In the rows, zero is written as 128.
Rotation paths and how fast each direction turns (degrees a step)
Each turn is a multiple of 5 degrees from 10 to 175, or 0.
Each row of a path follows its step; steps can be skipped.
path 1
step 0: [131 127 130 134 128 134 122 119 131 129 132 123 131 118 125 127 130 121
 136 125 123 117 134 127 122 129 143 117 132 134 126 132 127 129 138 125
 136 125 127 133 140 112 140 136 140 127 138 131 127 129 127 129 130 129
 138 133 130 132 127 121 124 125 120 136 136 127 129]
step 2: [138 124 119 117 128 139 132 123 123 133 133 120 134 126 128 130 119 131
 118 141 143 127 123 128 119 130 131 131 131 124 131 129 129 129 130 124
 134 125 118 130 115 138 132 128 127 124 127 134 124 123 128 126 125 128
 120 122 123 126 128 129 114 127 119 129 124 119 120]
step 3: [123 128 132 123 125 135 128 116 124 115 131 123 126 125 132 127 133 135
 124 129 134 129 132 121 127 119 131 128 124 121 130 132 122 131 128 131
 123 129 140 128 136 131 130 123 115 124 127 110 123 126 133 120 138 131
 138 134 127 139 125 129 124 127 122 128 145 126 122]
step 5: [124 133 122 119 142 123 131 132 133 123 119 132 123 134 133 120 125 133
 122 129 130 131 118 129 135 129 120 128 140 123 123 121 120 119 135 121
 136 118 125 134 121 130 119 135 128 125 120 128 121 116 125 124 126 137
 125 123 133 131 117 130 138 128 126 128 130 128 132]
step 6: [135 127 123 125 132 130 117 132 130 125 133 131 127 113 128 140 130 130
 134 113 122 134 131 129 123 119 133 129 137 127 120 118 126 136 118 124
 128 124 128 125 127 134 133 126 130 130 135 129 125 118 137 124 136 134
 126 134 119 131 131 140 130 132 138 128 134 126 136]
step 8: [123 124 132 135 133 137 126 135 135 124 134 118 132 127 124 122 133 128
 138 145 132 129 127 127 138 135 128 133 133 135 125 119 129 126 133 121
 121 127 114 138 129 122 130 136 132 135 138 130 126 126 127 128 125 131
 123 121 136 132 134 131 122 117 132 123 119 131 132]
step 9: [127 113 131 128 124 126 128 136 120 118 124 133 128 134 131 124 127 133
 130 122 133 124 123 134 129 129 128 128 134 119 142 129 128 138 126 132
 129 129 129 132 128 120 141 133 139 127 131 122 129 121 123 133 136 129
 140 130 126 132 134 130 118 143 129 135 123 137 134]
step 10: [124 126 128 121 135 123 129 133 121 123 135 129 130 125 128 140 125 130
 132 130 135 133 134 141 117 123 128 126 120 134 136 142 133 134 136 140
 124 132 119 126 126 129 119 127 124 114 124 127 134 136 131 124 123 126
 124 132 128 116 135 126 119 128 132 119 121 124 132]
step 11: [116 134 129 132 124 139 130 134 122 120 132 117 131 140 130 117 132 136
 117 135 120 127 136 127 131 133 126 122 124 128 123 128 130 119 119 136
 134 126 130 129 130 132 130 135 114 124 127 132 121 123 131 134 128 129
 123 122 126 122 122 119 117 135 129 122 129 122 124]
step 12: [133 136 122 146 123 125 116 120 129 129 127 123 126 129 128 129 128 132
 136 136 130 129 129 135 132 127 135 128 127 129 123 127 127 130 126 132
 124 124 125 122 130 122 124 129 135 120 124 114 119 127 129 129 137 132
 137 133 109 126 118 117 134 129 126 135 126 136 130]
Directions:
[128 125 129 128 129 128 127 127 127 128 127 130 129 128 126 124 129 127
 131 129 128 127 128 129 129 124 126 128 125 129 127 129 129 127 129 129
 129 128 124 129 127 129 132 129 130 128 129 130 127 131 128 130 128 129
 131 129 129 125 128 130 125 129 128 128 129 127 128]  40
[129 125 130 127 128 130 129 129 127 126 126 126 127 125 124 125 129 131
 126 129 127 129 127 129 128 128 131 127 129 130 127 125 128 128 130 128
 127 128 128 129 126 125 129 127 126 129 126 130 129 126 128 128 129 128
 125 125 129 127 125 126 127 127 127 128 131 128 129]  125
path 2
step 0: [146 123 126 117 126 124 124 121 130 126 132 122 126 132 125 122 130 136
 135 132 123 126 142 120 131 129 133 126 134 116 112 120 127 126 135 122
 128 129 125 113 127 130 136 125 131 138 124 130 137 119 132 120 138 131
 130 140 125 135 135 126 127 127 127 121 143 132 132]
step 1: [121 116 131 129 128 136 129 119 124 129 133 128 132 128 125 128 129 130
 116 111 126 128 138 123 134 121 124 124 122 132 127 125 121 119 132 132
 115 131 131 114 109 124 136 122 132 134 137 135 122 133 136 126 132 115
 120 136 132 130 127 133 121 136 125 123 118 124 129]
step 3: [133 133 122 117 132 140 127 134 126 143 138 125 117 128 121 134 131 147
 130 131 137 123 144 125 133 124 123 132 127 130 121 131 121 121 124 124
 123 132 120 110 129 126 131 131 136 124 131 128 119 130 137 128 135 116
 132 129 120 127 127 128 126 133 129 127 137 132 129]
step 5: [134 120 119 124 119 136 125 118 123 120 134 130 116 130 125 120 122 132
 133 127 126 116 137 127 126 114 123 128 124 142 117 127 127 133 117 121
 120 125 128 120 116 133 126 131 134 129 126 130 132 126 136 125 141 131
 118 124 137 136 136 120 132 134 133 132 134 127 133]
step 6: [128 119 118 121 136 129 123 126 126 140 129 133 124 132 144 121 131 122
 127 118 132 126 128 126 139 120 118 136 123 117 122 115 128 111 133 123
 130 128 123 112 120 122 122 123 130 125 134 129 123 130 134 120 138 129
 127 133 115 129 122 133 126 124 124 133 133 131 128]
step 7: [124 136 129 132 134 116 135 118 134 129 135 125 122 128 124 120 119 128
 122 122 133 121 129 126 133 127 120 135 127 127 119 139 127 133 129 121
 116 128 127 114 130 115 117 131 140 129 133 134 126 128 133 130 134 115
 130 131 142 135 125 117 128 138 120 121 135 124 126]
step 8: [137 124 122 117 126 130 133 126 123 121 126 138 126 118 123 133 124 132
 136 127 144 121 138 125 135 127 116 138 127 123 123 116 122 114 126 116
 122 130 117 135 118 131 135 141 132 134 127 129 128 115 135 122 129 130
 125 133 132 132 130 129 131 131 121 128 136 129 135]
step 9: [128 123 132 130 132 139 126 125 134 122 142 118 123 132 127 127 110 128
 125 128 129 121 134 123 132 120 124 131 131 130 126 127 134 123 135 126
 128 133 123 111 116 110 128 118 120 130 142 132 123 125 125 120 132 128
 124 125 129 128 128 136 129 132 121 140 140 125 128]
step 11: [132 126 126 127 135 138 133 124 133 127 129 122 119 133 126 124 116 131
 141 130 131 133 138 127 135 116 137 136 113 117 118 122 117 116 128 123
 128 119 125 120 131 121 121 130 126 137 128 132 129 115 137 123 131 117
 122 135 134 126 122 127 133 130 129 125 127 137 134]
step 12: [125 125 126 114 133 127 130 120 134 128 126 119 131 128 129 123 127 128
 117 125 135 125 137 130 142 123 122 128 137 134 130 126 121 115 133 115
 129 138 130 119 123 120 134 122 138 128 139 131 130 124 122 129 135 129
 134 135 142 130 132 134 126 124 131 121 132 110 138]
Directions:
[125 129 126 129 129 126 129 127 130 131 131 129 128 128 128 130 130 130
 125 127 125 129 126 127 129 127 126 129 131 129 128 128 128 131 129 131
 125 128 128 126 127 128 127 128 128 130 127 129 127 127 127 125 125 129
 128 128 129 127 127 129 126 126 127 127 127 127 131]  125
[129 130 128 127 125 126 127 128 126 126 129 131 126 130 129 126 132 130
 131 128 128 127 129 129 128 129 130 128 128 128 126 128 129 129 129 128
 127 125 128 128 128 127 131 129 132 128 127 125 126 125 129 126 127 128
 129 127 129 124 129 130 130 130 129 129 128 127 127]  140
path 3
step 0: [127 131 116 120 133 133 135 123 128 128 126 125 134 141 130 127 131 125
 132 119 130 132 130 139 126 134 139 125 128 125 133 129 132 126 136 137
 128 126 131 131 139 142 128 129 138 145 130 122 119 131 126 119 138 128
 124 116 128 124 140 129 124 130 127 121 124 131 122]
step 1: [115 135 120 136 127 141 125 130 129 121 135 123 119 133 126 130 131 122
 131 133 131 121 137 136 118 124 125 134 136 131 127 121 133 135 133 121
 124 115 128 126 129 117 138 134 132 127 137 131 129 117 130 132 128 132
 135 129 126 130 123 119 132 132 115 127 124 121 121]
step 2: [127 130 132 120 128 127 131 114 127 126 128 130 130 123 131 134 122 127
 126 127 135 125 123 123 115 116 121 132 115 125 124 125 126 120 120 122
 135 136 140 122 126 124 118 135 126 128 123 118 129 125 130 125 126 136
 122 131 117 126 116 132 128 126 117 141 121 124 132]
step 3: [128 127 124 121 124 119 126 139 123 124 127 136 132 142 118 132 125 129
 132 132 131 133 125 128 122 126 134 131 136 140 125 128 125 133 127 136
 132 144 129 129 119 133 133 119 133 140 125 114 123 130 131 116 118 116
 132 128 124 127 138 127 133 127 131 133 130 127 138]
step 4: [129 124 126 128 123 126 126 133 126 137 137 126 121 118 130 125 122 132
 131 119 135 129 128 130 128 128 127 135 140 135 119 128 129 134 137 139
 128 113 131 131 119 127 140 134 127 129 122 138 116 116 135 132 136 127
 120 127 130 145 131 132 128 128 130 132 135 129 125]
step 5: [133 141 135 131 131 118 124 128 134 131 122 124 121 120 129 128 132 129
 139 138 133 118 130 116 126 127 128 123 123 125 122 121 126 134 129 122
 136 136 138 137 128 132 124 135 128 129 127 137 137 129 130 134 132 133
 132 134 127 134 117 125 113 115 127 121 129 135 132]
step 7: [131 126 127 128 130 131 132 131 121 130 126 128 135 119 129 125 132 134
 134 124 134 116 127 136 129 130 138 124 131 134 122 135 126 132 137 127
 121 129 123 118 137 119 134 131 124 124 135 125 124 127 137 124 123 137
 128 125 123 138 145 121 130 142 127 117 129 124 112]
step 9: [123 135 135 124 126 134 126 117 131 130 143 130 125 126 113 128 121 124
 126 137 120 130 116 120 129 113 129 125 123 128 134 133 127 121 125 117
 124 139 122 121 125 135 129 116 135 143 133 129 128 129 132 134 127 123
 131 122 126 126 131 130 128 129 124 131 130 125 137]
step 10: [121 116 132 120 135 131 132 130 133 114 139 133 126 121 136 130 114 126
 132 130 133 129 127 126 128 131 134 124 132 141 113 128 130 126 120 145
 119 129 121 132 131 135 129 128 125 119 126 124 128 126 127 128 119 128
 128 123 133 135 133 130 132 131 133 126 130 116 128]
step 12: [135 136 125 127 122 127 130 124 125 131 142 126 122 138 122 138 128 125
 133 136 129 131 141 126 144 127 130 137 124 124 134 120 130 132 128 116
 130 121 126 127 134 138 130 131 126 140 134 128 134 125 126 128 123 136
 129 129 144 128 125 121 123 118 124 135 127 124 132]
Directions:
[129 127 124 129 129 129 126 125 127 127 129 128 127 130 128 129 127 127
 126 128 127 128 125 128 125 126 127 126 127 127 128 128 127 129 130 125
 128 129 130 129 128 126 129 126 124 127 129 125 126 128 127 127 130 129
 129 127 127 127 130 127 129 130 127 127 124 126 125]  55
[130 127 128 127 128 127 128 128 129 128 129 129 128 130 127 129 130 126
 128 130 130 128 127 125 130 129 128 127 129 128 128 126 129 131 127 127
 127 128 126 132 127 131 129 129 123 127 123 132 127 130 128 129 129 128
 125 127 128 129 129 129 125 130 128 129 126 129 127]  55
path 4
step 0: [124 129 137 120 126 129 118 136 123 131 123 136 119 128 119 136 123 130
 124 125 128 138 129 126 124 120 131 115 118 130 121 133 121 131 123 120
 125 139 128 119 135 130 127 129 136 138 123 138 131 129 115 130 125 126
 140 133 127 120 113 133 120 129 120 126 133 127 137]
step 1: [125 124 143 130 130 112 129 127 126 124 116 134 124 114 140 138 141 126
 130 126 128 125 122 129 128 143 131 128 136 119 124 123 127 128 130 120
 128 134 128 126 126 128 126 135 138 124 134 119 130 120 140 125 119 128
 124 121 120 127 126 122 123 134 122 130 139 126 125]
step 2: [135 131 133 130 138 128 113 125 122 132 133 120 133 135 123 117 137 125
 127 119 121 123 123 128 141 120 123 118 131 126 127 124 127 133 116 121
 136 127 128 132 120 129 124 128 124 113 118 115 125 122 122 120 128 126
 127 125 131 117 134 132 133 131 120 123 123 138 129]
step 3: [117 124 129 136 121 137 128 133 132 139 137 125 128 122 124 122 137 126
 129 125 123 122 125 124 134 139 125 135 127 138 126 127 133 138 137 127
 135 131 127 107 133 129 131 133 131 131 121 135 129 131 128 130 121 127
 132 144 138 127 129 136 132 144 131 128 125 121 123]
step 5: [137 125 132 129 124 126 128 127 123 122 132 119 120 134 129 147 113 129
 123 134 125 135 130 122 136 131 124 125 122 138 129 128 137 126 137 115
 131 123 124 132 126 132 136 131 136 125 125 116 135 135 126 117 124 134
 132 135 125 127 140 128 123 122 118 120 137 126 129]
step 7: [124 122 131 127 130 139 126 127 132 123 128 113 128 129 130 130 126 122
 128 124 120 134 136 137 132 137 128 130 132 133 126 133 119 126 115 133
 135 125 131 119 124 127 125 131 136 128 122 131 117 122 129 141 129 125
 118 131 117 130 135 134 112 126 132 132 124 148 129]
step 8: [127 115 128 132 123 133 136 130 127 131 129 136 128 131 119 127 129 138
 124 127 139 128 132 133 129 117 124 131 120 130 122 130 134 129 116 132
 129 127 113 116 134 119 146 130 123 119 130 120 126 131 140 122 124 130
 126 126 125 122 119 130 117 130 125 123 132 129 116]
step 10: [130 134 129 118 138 133 124 123 139 137 124 122 122 126 134 127 135 133
 134 131 121 130 126 121 132 126 124 126 124 127 137 123 134 123 123 126
 124 128 127 126 124 136 129 121 137 127 141 124 137 129 126 135 111 125
 127 117 125 139 137 123 112 141 118 124 129 126 128]
step 11: [130 128 136 142 122 134 126 127 119 123 120 135 128 126 121 116 124 137
 124 125 114 126 120 122 126 126 121 132 116 115 117 138 134 120 120 125
 131 121 121 132 132 123 125 135 138 124 121 126 125 124 120 133 127 114
 128 131 133 126 135 122 130 135 128 132 122 132 135]
step 12: [123 138 127 121 123 128 129 136 132 123 127 134 139 117 129 125 136 126
 126 132 137 118 113 142 134 131 133 132 131 136 128 132 124 127 131 119
 132 132 126 119 131 126 139 132 131 132 126 125 124 136 115 126 119 126
 126 134 133 130 127 133 124 126 132 124 142 144 139]
Directions:
[130 126 128 129 131 128 126 128 128 128 127 127 127 129 126 132 126 127
 127 125 126 127 129 126 129 127 127 128 129 129 128 125 128 128 127 130
 129 124 127 130 127 128 132 128 126 129 128 127 129 127 126 128 126 125
 129 127 130 130 126 128 127 129 128 124 127 130 126]  130
[126 127 128 127 126 128 130 128 131 129 126 129 129 129 127 129 128 129
 127 125 126 129 128 131 123 129 124 127 127 129 127 130 132 125 127 128
 128 129 130 127 129 126 127 128 127 129 126 130 127 129 128 129 128 125
 126 128 128 128 128 131 129 128 127 126 128 127 129]  95
[130 130 130 129 128 127 131 126 128 129 125 128 130 128 127 130 128 128
 130 128 127 128 128 129 126 128 130 127 128 129 132 126 128 129 129 127
 130 130 129 130 126 127 128 128 126 125 125 128 129 129 130 126 126 128
 129 127 128 128 128 126 126 125 127 126 129 125 130]  90
